Rows swapped in pairs by one turn or mirror: which row each one swaps with
The rows were stretched afterwards, more along some directions than others.
Monut: [ 0.25 -1.76 -0.14  0.99 -0.78 -1.42  0.04  0.32  0.63 -1.15 -0.86 -0.58
  2.49 -0.85  0.39  0.16 -0.34 -0.10 -0.07  0.56  0.78  0.16  0.15  0.79
 -0.49 -0.37 -0.36 -0.08  0.69 -3.26]
rorip: [-1.88 -1.45 -1.39  0.40  0.82 -0.50 -0.69  0.96 -0.54 -0.16 -0.51  1.43
 -0.27  0.35 -0.51 -1.33  0.52 -0.96 -0.02  0.86  1.22 -0.15 -0.58  0.78
 -2.80 -0.56  1.62 -1.61 -0.26 -0.26]
Piraz: [-0.31 -1.02 -1.77 -0.58  2.01 -2.78  0.63 -0.52 -1.15  2.29  0.19  0.12
 -0.45 -0.43  1.34 -1.05 -1.46 -0.50  0.32 -0.24 -0.33  0.44 -1.27  2.81
 -1.28  0.62  2.29 -1.07 -0.63 -2.46]
mudu: [-0.36 -0.30 -3.69 -0.38  0.90 -0.44  0.99  0.99  0.31 -0.03 -0.96  0.77
 -0.71  0.54 -0.96 -1.62  0.36 -1.16 -0.48 -0.97 -1.86  1.44 -1.74  0.22
 -1.91  0.88  0.66 -1.81  1.35  0.24]
Dibe: [ 1.14 -0.12 -0.96 -1.41 -0.27 -1.65  0.79  0.01 -0.86 -0.24  0.52 -0.67
  0.28 -0.34  0.43 -0.32 -0.71 -0.33  0.33  0.83  0.85 -1.53 -1.79  1.87
 -0.90  0.36  1.46 -0.04  0.40 -1.89]
fule: [ 0.97 -0.45  0.20 -0.27 -1.17 -0.90 -0.55  0.86  1.17  0.38  0.28 -1.58
  0.03 -0.30 -0.47  2.25 -2.50  0.72 -0.17 -0.33 -0.79  0.72 -0.62 -0.50
  1.99  1.01 -2.27  1.63  1.06 -2.07]
nidud: [-0.13 -0.18 -3.63 -0.75 -1.63 -2.82 -2.82  1.86 -1.07 -0.89  0.43  0.07
 -2.61  0.61  0.60 -0.78 -0.94  0.07  0.41  1.90 -1.26 -0.81  1.02  1.73
 -2.17 -1.17  2.45  1.89  1.13 -1.12]
Godul: [-0.28 -2.82 -1.70 -0.96  1.35 -1.38  0.85 -0.37  0.57 -1.04 -1.50 -0.43
 -0.95 -1.81 -0.13  0.49 -3.56 -0.86  0.33  0.07 -0.60  0.16  0.66  2.01
 -0.21  2.12 -0.17  0.27  0.53 -2.36]
taviz: [-1.26  1.26 -1.40 -0.77  1.06 -0.27  0.61  1.30  0.46 -0.21 -0.98  1.04
 -1.08  0.54  0.29 -0.18  0.68 -0.05 -0.27 -1.18 -2.03 -0.81 -0.81  0.50
 -0.91  0.96  0.19 -0.19  1.61 -0.93]
Dige: [ 1.80 -0.03 -0.21 -1.10 -0.54 -1.63 -0.47  0.76  0.57  0.34  0.99 -2.36
 -0.95 -1.08 -0.70  1.78 -1.69  1.21 -0.58 -0.91 -0.35  0.36 -1.01 -0.33
  1.84  0.69 -1.55  2.31  0.96 -1.96]
Gatuk: [ 1.28 -0.36  0.42 -1.15 -0.88 -0.75 -1.63  1.37  0.01 -1.25 -1.40 -0.48
 -0.86 -1.95  0.76 -0.07  0.74 -0.73  1.09  0.93  0.64 -1.59  1.54 -1.42
  0.86  0.51 -0.61  2.08  1.27  0.50]
pekif: [ 0.43 -2.48 -1.22 -1.31  0.99 -1.25  0.44 -1.57  0.91 -1.41 -0.74 -0.50
 -0.53 -1.32 -0.05  0.58 -2.68 -1.09 -0.01  0.19  1.05  0.71  0.11  1.96
  0.27  1.64 -0.60 -0.55  0.59 -2.79]
numor: [-0.66 -0.94 -2.43 -0.69 -0.52 -0.93 -0.59  1.00 -1.00 -0.60 -0.67 -0.09
 -1.53 -0.01 -1.92  0.13 -0.17  0.57 -0.53 -0.01 -0.62  0.47 -2.44  0.44
 -1.89  0.78 -0.01 -1.10  0.72  0.09]
Fadug: [ 1.31  0.22 -0.74 -0.86  0.01 -2.70 -1.39  1.10 -1.53  0.04 -2.50 -1.83
  0.00 -0.95  1.98 -0.94  0.91 -0.05  0.80 -0.76  0.17 -0.62  0.88 -1.07
  0.11  0.61 -0.10  1.25  0.60  1.33]
bos: [-1.44  0.26 -2.31 -1.53  1.45 -1.91 -0.44  0.29  0.32 -0.40  0.17  0.95
 -0.75  0.91  0.99  0.03 -0.91 -0.07 -0.69  0.78 -1.64  0.10 -1.40  1.66
 -1.58 -0.69  2.24 -2.04 -0.14 -1.06]
bada: [-0.18 -1.90 -3.62  0.63 -0.64 -1.84 -0.92  1.89 -0.19 -1.76  0.37 -0.91
 -1.62 -1.01 -0.78  1.21 -3.15 -0.06 -0.30  1.16 -1.28  0.67 -3.88  1.12
 -0.63  0.45  0.84 -0.07  1.53 -2.66]
lusi: [-0.41 -0.45 -1.57 -0.49  0.20 -1.15 -0.88  0.17 -0.27 -0.56 -0.27 -1.27
  0.12 -2.50 -0.10  1.71 -1.12  1.19 -0.08 -0.26 -1.25  0.04  0.43 -1.06
  0.49 -0.80  0.01  2.70  1.03 -1.94]
pid: [ 0.59 -0.09 -1.07 -1.17  0.17 -2.69 -1.54  1.46 -0.94  0.63 -2.79 -1.84
 -0.30 -0.64  1.91 -0.54  0.97 -0.35  1.30 -1.33  0.08 -1.05  0.80 -0.43
  0.07  0.87  0.16  1.34  0.06  0.94]
gufov: [ 1.96 -0.83  0.34 -0.83 -0.59 -1.29 -0.40  0.58  0.85 -0.39  0.43 -1.30
 -0.64 -1.24 -1.05  2.32 -2.55  1.15 -0.70 -0.90 -0.18  0.62 -0.94 -0.77
  1.98  0.90 -2.08  1.70  0.92 -2.40]
Gudi: [ 0.29 -2.08 -1.70 -0.24 -0.79 -3.88 -0.21 -1.05 -1.96 -0.59 -0.03 -0.03
  1.29  0.20  2.04  1.98 -1.76 -0.25  0.01  2.75  0.55 -0.50 -1.19  1.88
 -2.43  1.59  1.71 -0.97 -1.24 -1.98]
zotin: [-0.61 -0.62 -2.01 -0.08 -1.45 -0.91 -1.74  2.66 -0.37 -3.00 -1.15 -1.20
 -2.69 -1.05 -2.05  1.05 -2.68 -0.49  0.12 -0.10 -1.92 -0.76 -0.25  0.33
  0.89  0.00  0.26  2.08  1.32 -1.09]
pozuz: [-0.09 -3.08 -1.61 -0.94  1.78 -0.93  0.73 -0.33  0.93 -0.37 -0.65  0.19
  0.21 -1.15  0.47  0.85 -2.57 -1.71  0.02 -0.05  1.23  1.15 -0.01  1.91
 -0.74  1.92 -0.22 -0.97  1.20 -2.48]
midu: [-1.00  1.46 -2.10 -0.52 -1.49 -0.15 -1.73  1.99 -0.14  1.10 -1.26 -1.50
 -1.68 -0.44 -0.66  0.10 -1.41  2.04 -0.19 -0.63 -2.66 -1.27  0.75 -0.73
  0.53  0.20 -0.45  0.57  0.95  1.10]
zon: [-0.09 -0.70  1.24  0.06 -0.15  0.61 -1.01  0.78 -0.24  2.29 -0.72 -0.61
  1.66 -1.23  0.42  0.54  1.55  1.09 -0.48 -0.04  0.49 -0.19 -0.31 -0.79
 -0.02 -1.02 -0.50  0.38 -0.26  1.24]
menaz: [-0.16 -2.40 -2.11 -0.54 -0.10 -2.77 -1.44  1.90 -0.97  1.66 -0.52 -0.27
 -0.17  0.81  1.77  0.14  0.12  0.00  0.05  1.56 -0.48 -0.86  0.10  1.31
 -3.16  0.49  1.46 -0.12 -0.96 -0.68]
Gos: [-0.80  0.85 -1.14 -1.43 -0.02 -1.23 -1.24  1.96 -1.69 -0.56  0.21 -0.41
 -0.83 -1.22  0.07 -0.23 -1.40  1.30  0.53  1.70 -0.79 -1.91  0.00  0.27
 -1.43 -0.99  2.36  2.29 -0.23 -0.43]
Vebe: [ 0.83 -1.86  0.41 -0.50  0.10 -1.87 -1.05  0.79 -0.38 -1.05  0.28  0.05
 -1.90 -0.55  0.06  0.62 -3.49 -0.30  0.06  0.09 -0.10 -0.99 -0.92  1.41
 -0.16  0.23  0.91  0.15  0.28 -3.40]
Tugif: [-0.80 -1.50 -2.32 -1.04 -0.28 -0.56 -0.12 -0.79  0.15 -2.60 -1.70 -0.89
  0.78 -0.60  0.64  0.93 -1.05 -0.28 -0.01  0.93  1.23 -0.13  0.60  2.09
 -1.67  1.21  1.06  0.05 -1.18 -0.64]
zape: [-0.81  1.17 -0.44 -0.53  1.37 -0.54  1.59 -0.29 -1.47  0.71 -0.81  0.45
  0.01  0.68  0.62 -0.36  1.86 -0.78  0.00 -1.08 -1.03 -0.71 -0.71  0.19
 -0.72 -0.74  1.45 -0.29 -0.19  0.25]
Todul: [-0.88 -0.34 -3.10 -0.75  0.85  1.12  0.45  0.13  1.88 -0.01  1.09  0.72
 -0.12  0.44 -1.52  0.97 -1.66 -0.44 -1.04 -0.17 -1.90  0.08 -1.12  1.82
 -0.26 -0.60  1.14 -1.22 -0.32 -0.56]
fedid: [ 0.34 -0.57  0.44 -0.22  0.32  0.60 -0.26 -0.13 -0.19  2.43 -0.21 -0.86
  2.41 -0.90  0.54  0.15  1.45  0.86 -0.89  0.04  0.22  0.48 -0.86 -0.66
 -0.25 -1.29 -0.23 -0.30 -0.11  1.01]
davir: [ 1.17 -1.19 -1.12 -0.15  0.52  0.29  0.50  1.01 -0.10  0.82  0.31  0.05
 -1.44 -0.83 -0.98 -0.67  0.53 -0.41 -0.69 -1.24  0.70  0.32 -3.18 -0.53
 -1.14 -0.91  0.20 -0.69  1.34  0.28]
kiv: [ 0.00 -3.30 -1.51 -0.22  2.30 -0.74  1.14 -1.67  0.90 -0.98 -1.07  0.19
  0.01 -1.76  0.80  0.12 -2.91 -1.06 -0.54 -1.02  0.65  0.96  0.20  1.65
 -0.03  1.98  0.02 -1.28  0.30 -2.45]
Mota: [ 1.65 -0.97 -0.41 -0.05  0.80 -1.65  1.36  0.16  0.93  0.00 -0.13 -1.97
  0.80 -0.18  1.49  1.41 -0.53  0.55 -1.26  0.14 -0.49  0.78  0.06  0.29
  2.24  1.28 -1.87  1.22  1.29 -2.31]
pepa: [ 0.39  0.28 -0.87 -1.46 -0.91  0.40 -1.77  3.90  0.46 -0.32 -0.97  1.04
 -1.62 -1.88 -0.42 -0.20  0.14 -0.56  1.07  0.95 -0.97 -0.26  0.83 -1.43
 -0.24 -0.23 -0.35  1.99  2.48  0.22]
lub: [ 0.21 -0.59 -0.44 -0.86 -0.63 -2.13 -1.96  1.77 -1.01 -0.58 -2.13 -0.31
 -1.06 -2.25  1.91 -0.48  0.98 -1.47  1.26  1.02 -0.62 -1.53  1.85 -0.83
 -0.37  0.63  0.16  2.60  0.37  0.43]
suri: [ 0.18  1.48 -1.45 -2.59 -1.02 -0.94 -2.31  2.21 -1.25  0.48 -1.30 -2.82
 -1.68 -0.44 -1.77 -1.32  0.64  1.24 -0.31  0.25 -1.55 -2.45  1.58  0.73
 -0.15 -1.60  1.71  1.80  0.91  1.31]
vuku: [ 0.18 -0.85  1.10 -0.43 -1.06 -0.03 -0.48  0.10 -0.37  2.63 -0.79 -1.08
  1.63 -0.53 -0.30  0.64  1.14  0.64 -0.41  0.77 -0.62  0.24 -1.18 -1.02
 -0.43 -0.75 -0.24  0.30 -0.02  0.71]
foz: [-2.31 -0.90 -3.53  1.17  0.14 -0.38 -1.60  1.62 -0.03  0.16 -0.69  1.51
 -0.42 -0.43  0.40  0.30 -0.68 -0.19  0.37  0.88 -0.82  0.29 -0.61 -0.20
 -1.69 -0.89  1.49 -0.02 -0.58  0.37]
Nev: [ 0.01  0.42 -0.07 -1.31 -0.98 -0.65 -2.15  2.45  0.16 -0.38 -2.28  0.05
 -0.70 -2.05  0.49 -0.38  0.61 -0.38  1.02  1.11 -1.31 -0.93  1.79 -1.50
 -0.22  0.14  0.05  3.23  0.92  0.54]
lega: [-0.22 -1.32 -3.12 -1.78  1.62 -1.49 -0.53  0.86 -0.29 -0.38 -0.02 -2.23
 -1.16 -0.17 -0.54 -1.27 -1.39  0.61 -0.94 -0.99 -0.05 -0.61 -1.04  1.92
 -1.67  0.96  0.67 -0.46  0.31 -0.02]
noze: [ 0.95 -0.95 -0.11 -1.38  0.45 -0.73 -0.61  0.11 -0.47  2.76  0.00 -1.59
  0.39 -1.02  0.35 -0.82  0.26  0.46 -0.65  0.64  0.76  1.12 -0.60  0.65
 -0.99 -0.42  1.14  0.13 -0.91  1.40]
fumi: [ 0.66  0.51 -1.83 -0.90 -0.32 -2.17 -1.80  1.63 -1.46  0.54 -2.18 -2.34
 -0.35 -0.54  2.03 -1.39  1.97  0.17  0.63 -1.04  0.28 -0.55  1.25 -0.18
 -0.20  0.48  0.10  1.24  0.79  1.59]
mur: [ 0.70 -0.23 -0.61 -1.34  0.67 -0.87 -1.70  2.06 -0.53  0.92 -1.19 -0.32
 -1.61 -1.56  1.60 -1.91  1.53 -0.91  0.39  0.60  0.93 -0.55  1.72 -0.04
 -0.18 -0.59  0.48  2.06  0.69  1.08]
piz: [-1.26  0.43 -2.58 -1.02 -1.04  0.95 -0.56  2.82  1.00 -1.03  0.37  1.07
 -2.63 -0.28 -1.17 -0.41 -2.19  1.19 -0.16  1.45 -2.71 -0.66 -0.48  0.97
 -0.39 -0.14  1.74  0.92  1.30 -2.51]
Sevu: [-0.28  0.55  0.55 -0.60  0.39 -0.19 -2.54  0.63 -0.06  0.19 -2.77 -1.27
  0.61 -1.70  0.24 -0.41  0.98  1.08  0.47 -1.32  0.48 -1.76  2.93 -0.85
 -0.42 -0.72 -1.27  0.78 -0.74  1.19]
lado: [-0.26  0.11 -2.37 -0.34  1.33 -0.74  0.68 -1.98  0.50 -0.81 -1.54 -1.02
  0.53 -0.19 -0.42 -1.29 -0.37  0.02 -0.77 -0.92 -0.13  0.41 -0.76  2.20
 -1.70 -1.03 -0.61 -2.21  0.62  0.04]
Nubef: [ 0.30 -3.56 -1.08 -0.25  2.10 -1.35  1.56 -1.85  1.20 -0.60 -1.85 -1.02
  1.35 -0.70  1.10  0.45 -2.22 -1.71 -0.84 -0.37  0.83  0.79 -0.27  2.02
 -0.03  2.60 -0.78 -1.08  0.94 -3.16]
tadu: [ 1.47 -2.54 -1.30 -1.22  3.01 -1.75  1.47 -1.45  0.83 -1.06 -0.93 -0.83
  0.16 -1.47  1.40 -0.50 -1.59 -1.57 -1.13 -0.45  0.60  1.47 -0.50  1.85
  0.75  1.17 -1.21 -0.81  1.09 -2.68]
mava: [-1.91  0.09 -1.50  0.70 -2.43 -0.26 -1.28  2.23 -2.07 -0.95 -1.06  0.84
 -1.91  0.10 -0.60  2.20 -1.21  0.56  0.70  1.44 -1.36 -1.39  0.11 -0.44
  0.02 -0.32  1.53  2.46  0.41 -0.15]
nagig: [ 0.34 -0.01 -0.09 -0.66 -0.89 -0.75 -1.91  2.66 -0.40 -1.14 -1.28  0.18
 -1.53 -2.45  1.04 -0.60  0.91  0.23  1.03  0.94 -0.02 -1.26  1.38 -1.36
 -0.12  0.43  0.29  2.60  1.38  0.07]
laka: [ 0.49 -2.48 -0.78 -1.55  1.68 -1.42  0.01 -1.82  0.98 -0.83 -0.65 -0.86
  0.20 -2.17  0.15  0.35 -2.49 -0.75  0.02  0.04  0.15  0.32  0.54  0.92
  0.68  1.57 -0.48 -0.42  0.56 -2.36]
gamu: [-0.04 -1.39 -0.83 -1.37 -0.79 -1.24 -1.54  2.32 -0.67 -1.22 -1.71  0.32
 -0.99 -1.43  1.19 -0.97  0.31 -0.32  1.20  2.12  0.27 -0.81  1.64 -0.73
 -1.71  0.71  0.72  1.69  1.35  0.31]
Kido: [ 0.01  0.11 -2.15 -1.53 -1.13 -0.65 -1.78  0.49 -1.90  0.27 -1.69 -1.21
 -0.29 -0.65 -0.40  0.47 -1.05  0.37  0.18  0.47  0.28 -0.91  0.84  0.65
 -2.01  0.47  2.27  1.00  0.58 -0.16]
Nube: [ 1.36  0.40 -3.40 -1.06 -1.19 -1.43 -1.79  1.33 -0.91  0.14 -1.33 -2.10
 -1.07  0.33 -0.50  0.99 -0.89  0.47 -0.46  0.83  0.81 -1.52  0.63  1.32
 -0.77 -0.07  1.22 -0.26  0.42 -0.28]
vero: [ 0.46 -0.74  0.76 -0.81  0.48 -0.25 -1.19  0.57 -0.27  2.20 -0.49 -1.52
  1.84 -1.20  0.17 -0.18  1.28 -0.07 -0.23 -0.13  1.16  0.09 -0.12  0.10
 -0.27 -1.24  0.03  0.53 -0.97  1.59]
Voz: [-1.30 -1.01 -0.82 -0.11 -0.45 -0.55 -1.41  1.36  1.49  0.45 -0.63 -0.63
 -1.04 -0.91 -1.34 -1.18 -1.37 -0.42  0.26 -2.23 -0.72  0.48  0.29  1.23
 -0.34 -0.77  0.33  0.60 -0.57 -0.03]
faned: [ 0.48 -2.82 -1.11 -0.33  1.92 -1.38  1.28 -1.79  0.40 -0.39 -1.63 -0.78
  0.34 -1.42  1.08 -0.40 -2.65 -1.59 -0.51 -0.43  0.42  0.50  0.13  0.92
  0.27  1.78 -0.73 -1.40  1.14 -3.10]
Petu: [ 0.12  0.19 -0.17 -0.95 -0.37 -0.89  0.10  0.18 -0.32 -0.07 -1.73 -2.52
 -0.11 -1.41 -0.71  1.75 -4.08  1.58  0.05  0.09 -1.58 -0.55 -0.26  0.06
  0.37 -0.36 -0.35  0.95 -0.08 -1.88]
zele: [ 0.21 -0.11 -0.66 -1.07 -1.36  0.13 -1.89  2.22  0.15 -1.20 -1.59  0.81
 -1.20 -1.50  0.47 -0.20  0.90 -0.54  0.97  1.49 -0.72 -0.95  1.62 -0.95
  0.37 -0.36 -0.31  1.91  1.30  0.49]
tagi: [-1.24  0.80 -2.69 -2.93  0.33 -1.39 -2.07  0.13  0.23  0.19 -0.74 -2.41
  0.19 -1.37  0.12 -1.19 -0.22  1.39  0.27 -1.24 -1.40 -0.79  1.98  0.49
 -0.40  0.25  0.56  1.49  0.08  0.60]
povis: [ 1.62 -0.59  0.05 -1.11  0.57 -1.36 -0.10  1.20  1.25  0.24  0.95 -1.96
 -0.41 -0.60 -0.74  0.76 -1.78  0.65 -0.91 -0.85 -0.26  0.65 -1.02 -0.04
  2.10  0.33 -1.71  1.20  1.55 -2.57]
votab: [-0.12 -1.76 -1.39 -1.23  1.79 -3.61 -0.39 -0.46 -1.33  2.38 -1.09 -1.18
  0.64 -1.12  1.48 -0.42 -1.47 -0.08  0.87  0.17 -0.15 -0.35 -0.65  2.22
 -1.23  0.97  2.16 -0.50 -0.81 -2.71]
nese: [ 1.31  0.72  0.80 -1.17 -0.22 -0.63 -1.03  2.57  0.41  1.18  1.23 -1.71
 -1.19 -1.11 -0.92  1.25 -1.44  1.24  0.00 -0.79 -0.36 -0.27 -0.32 -0.80
  2.17  0.52 -0.86  2.64  1.33 -1.21]
Mer: [ 0.41 -0.81 -0.82 -2.27  2.06 -3.06  1.18 -1.89 -0.21 -1.39 -0.48 -0.87
  0.37  1.40  0.39 -0.64 -0.02 -0.87 -0.86 -0.28  1.96 -0.50 -0.04  2.19
 -1.62  0.48  1.02 -1.55 -0.54 -0.94]
sezas: [ 0.92  0.80 -2.10 -2.22 -0.87 -1.84 -1.54  1.12 -2.50  1.18 -0.30 -3.74
 -2.27 -0.39 -1.21 -0.95  0.40  0.94 -0.01 -0.82 -0.05 -0.99  0.04  0.45
 -0.90  0.13  1.92  1.55  1.18 -0.33]
nela: [-1.93 -0.38 -2.26  0.31 -1.04 -2.24 -0.73  1.23 -2.15  0.17 -0.74 -1.73
 -0.62 -0.35  1.07  0.35 -0.55 -0.32  1.00  1.53 -0.45 -0.79  0.21  1.62
 -1.36  0.89  3.39  2.16  0.77 -1.35]
lemam: [ 0.36 -0.80  0.60 -0.10 -0.96 -0.11 -1.21  0.62 -0.10  2.42 -0.39 -0.94
  2.23 -0.97  0.07  1.03  0.39  0.55 -0.01  1.08 -0.32  0.41 -0.76 -0.20
 -0.40 -0.41 -0.71  0.34 -0.41  0.29]
kifuv: [ 0.73  1.44 -1.49 -2.24 -1.90 -0.53 -1.94  1.38  0.29 -1.93  1.17 -2.66
 -0.28 -0.81 -1.20  0.78 -0.81  1.87 -0.24  2.02  0.64 -0.70 -0.82 -0.46
 -0.52 -0.62  0.91  1.28  1.87 -1.21]
gesen: [ 0.74 -1.15  0.73 -1.07  1.32 -0.09 -0.48  0.19 -0.08  2.10  0.05 -1.39
  2.38 -0.98  0.26  0.12  0.86  0.39 -0.65 -0.45  1.25  0.76 -0.79 -0.03
 -0.38  0.13 -0.29 -0.72 -0.22  0.93]
loder: [-0.42 -1.90 -1.56 -0.52  2.44 -3.83 -0.18 -0.61 -1.41  2.94 -0.48 -1.29
 -0.06 -0.77  1.96 -1.13 -0.93 -0.24  0.42 -0.40  0.03 -0.31 -0.33  2.85
 -1.29  1.52  2.01 -0.64 -0.80 -1.83]
kibi: [ 1.52 -0.75  0.38 -0.44 -1.48 -1.56  0.29 -0.31  0.49 -0.01 -0.92 -2.54
  0.66 -0.61 -0.75  3.25 -1.53  0.65 -0.45 -0.32 -0.96  0.16 -0.10 -1.06
  2.31  1.21 -2.42  2.50  0.73 -2.03]

bos pairs with Nube
Voz pairs with Monut
tagi pairs with Dibe
zon pairs with gufov
Kido pairs with taviz
Nubef pairs with Nev
lusi pairs with davir
Gatuk pairs with laka
lega pairs with Gos
Mer pairs with suri
Petu pairs with menaz
foz pairs with bada
nidud pairs with lado
povis pairs with vero
fedid pairs with Dige
fumi pairs with Piraz
kifuv pairs with Todul
votab pairs with pid
Fadug pairs with loder
zotin pairs with rorip

